In the rows, zero is written as 128.
The rows of Y fall into 3 groups, and each row is roughly a mix of its group's hidden directions; some rows fit no group.
Y:
[[137 140  98 134  98 101 161  87 161 135]
 [153 137 138 123 154 100 165 172 151 152]
 [145 154 161 120  89 162 130  92 150 142]
 [109 142 146 137 107 137 135 118 186  86]
 [136  73 136 132 179 113 119 106 124 141]
 [119 102  87 137  93 111 137 145 140 176]
 [166 117 146 122  92 138 177 135  98 138]
 [159 119 158 112 152 149 128 183 109 144]
 [134 157 124  58 108 143 137 137 142 124]
 [137 155 157 127 134  95 141 143 186 144]
 [104  91  85  95 152 115 150 140 112 145]
 [135 123 128 104 171 170 153 132 129  85]
 [148 127 160 127 133  71 156 141 102 151]
 [131 125  89 174 168 123 150 118 121 159]
 [182 127 138 137 137 163 108  96 155 110]
 [166 140  95 118 144  85 107 156 116 151]
 [144 101 109 134  94 170 135  84 111 114]
 [152 120 137  94 139 113  89 183 131 133]
 [118 125 138 143 168 143 147 115  97  73]
 [123 110 177 109  88 113 127 169 126 118]
 [139  97 116 159 145 170 100  97 125  99]
 [199 114 136 124 116 125 106 141 138 153]
 [148 146 142 100  92 173 107 139  97 146]
 [140 110 136 140 100 131 149  86 183 119]
 [108 149  89 101  99  81 118 106 123 120]
 [143  81 149 102 136 157  99 106 138  97]
 [127 153 104 165 143 140 112  72 149 129]
 [133 108 143 180 102  89 117 123 117 159]
 [ 95 117 157 132 112 159 120 168 135  85]
 [153 143 134 101 113 155 106 137  94 178]
 [118 155 127 111  99 114 119 172 147 175]
 [109 112  91 124  70 126 120 132 144 160]
 [200 118 121 115 124 146 116 144 105 132]
 [144 116 164 131 165 155 114  87 106 103]
 [141 122  86  71 132 103 143 144 128 149]
 [ 96 174 113  99 106 114 112  87 132 131]
 [144 135 140 166  90 103 118 137 179 122]
 [163  84 104 129  98 158 138  96 122 135]
 [160 143 127 116 113 118 148 189 146 153]
 [201 120 111 116 110 139 135 142 120 142]
 [113 144 158 125 183 138 134 112 127  83]
 [154 102 103 128 104  81 152 113 151 101]
 [112 160  98 154 131 116 170 121 145 169]
 [111 150 132 145 113  67 113 123 122 165]
 [138 131 145 109  83  83 139 143 113 165]
 [113 109 173 130 139  99 137 181 117 114]
 [156 105 151 156 145  83 159 150 135 108]
 [156 130 144  97 154 119 160 108 106  82]
 [132 128 158  66 125 126 149 146 109  99]
 [126 130 146  99 112 155 191 122 135 104]
 [146 169 157  83 111 134 132 123 163 110]
 [195 129 147 132 153 124 124 119 138  94]
 [170 110 129 136 111 167 150 127 122  79]
 [138 121  84 117  91 114  98 162 121 158]
 [121 131 147 142 159 123  71 106 133  90]
 [101 148 122 166 141 109  93 130 175 143]
 [128 141 108 121  58 155 130 152 131 134]
 [187  88 149 136 125 127 103 118 105 124]
 [177 113 137 114 123 156 121  80 114 104]
 [119 104 125 138 130 132  70 172 109 148]
 [126 118 119 147  83 143  65 123 130 123]
 [ 80 164 149 114 150  97 149 148 138 115]
 [172 107 153 131 132 173 155 106 124 104]
 [ 78 146  90 129 122 104 145 160 110 145]
 [157 130 125 128 145  78 173 110 147 106]
 [133 138  85 157 123 168 129  88 152 142]
 [169 157 154 125 110 125 167  94 131 104]
 [112 130 106 152 109 170  90  98 157 115]
 [164 113 103 128  93 107 166 108 107 154]
 [128 128 140 150  84 140  77 156 154 130]
 [126 125 143  92 131 138  88 182 141 106]
 [154 140 143 121  95 120 143 163 181 147]
 [165  91 164 133 111 107 143 163 109 143]
 [ 80 146 118 147 114 138 158  79 124 118]
 [160 138  96 142 104  93  94  92 128 142]
 [159  89 162 158 156 108 129 146 104 118]
 [153 142 118  70 120 147 122 143  93 153]
 [119 129 116 139 115  78 134 100  87 163]
 [162 102 117 125 126 132 177 174 133 145]
 [171 143 109 110  79 100 119 128 156 134]
 [149 159 160 110 153 135  91 101 105 156]
 [119 141 139  67 102 148 105 139 141 100]
 [ 70 144 119 125  98 128  83 133 118 128]
 [162 123 156 119  89 138 167 117 125  90]
 [113 116 116  83 151 143 170 107 113  96]
 [ 77 114 114 151 143 120 161 116 169 119]
 [109 135 108  93 181 145 140 161 127 107]
 [107 144 155 156 182 126  89 139 131 120]
 [154 141 151  73 141 151 131 154  98 117]
 [113 138 125 134 118 127 130 193 129  82]
 [142 129 138 124 152 154 102 146  76  90]
 [144 147 130 134 124 102 118 181 157  87]
 [ 82 114 126 142 111 127  87  96 140  95]
 [146 113 156  78 113 104 139 163  99 127]
 [131 127 143 111 182 117  88 157 115 104]
 [ 78 136 135 140 124 109 103  79 152 121]
 [103 115 187 122 162 137  96 138 136 130]
 [112  96 106 141 148  93  89 166 143 130]
 [120 165 175 167 139 146 105 143 146 138]
 [112 103 126 161  88 141 152  85 103 128]
 [125 114 118 190 174 117 123 109 117 130]
 [157  91  92 141  92  98 122 119 105 145]
 [ 87 145 116 112  99 166 105 128 162 106]
 [125 147 151 137 155  97  97  82 153 110]
 [137 155 181 150 120 141 168 134 155 115]
 [ 96 138  91 143 161 104 104 121 144 168]
 [140 154  85 133 179 145 152 126 148 143]
 [106 111  90 134 108 129  90 145 124 176]
 [121 110 159 100  77 113 148 162 111 132]
 [111 166 139 114 141 108  79 166 112 139]
 [106 124  91 134 149 131 147  94  74 128]
 [122 142 157  80 132 172 125 155 125 102]
 [187 127 113 156 140 127 105  97 135 152]]
Here is one row from each group, named. Which group is each of the other rows in?
[118 123 137  69 117 109 131 123  79 114]
D
[148 118 152 131  79 165 103 153 104 134]
Q
[151 138 126 125 130 153 185 168 106 114]
B

[140 143  90 125 105 129  74 117 148 160]
D
[109 132  98 121 148 125 112 162  68 127]
B
[110 120 154 193 114 131 104 143 151 132]
Q
[112 121 110  89 130 156  73 149 107 132]
Q
[ 72 165 114 138 140 115 126 109 102 103]
B
[153 165 118 101 151 102  84 100 134 133]
D
[137 125 146 196 140 118 158 118 143 142]
D
[121 143  99 121 109 134  81 144 132 180]
Q
[144 131  89  73 149 105 130 138 111 153]
Q
[135 104  91  77 128 135 115 113  87 118]
Q
[153 133 114 136 176 172 128 108 149 100]
D
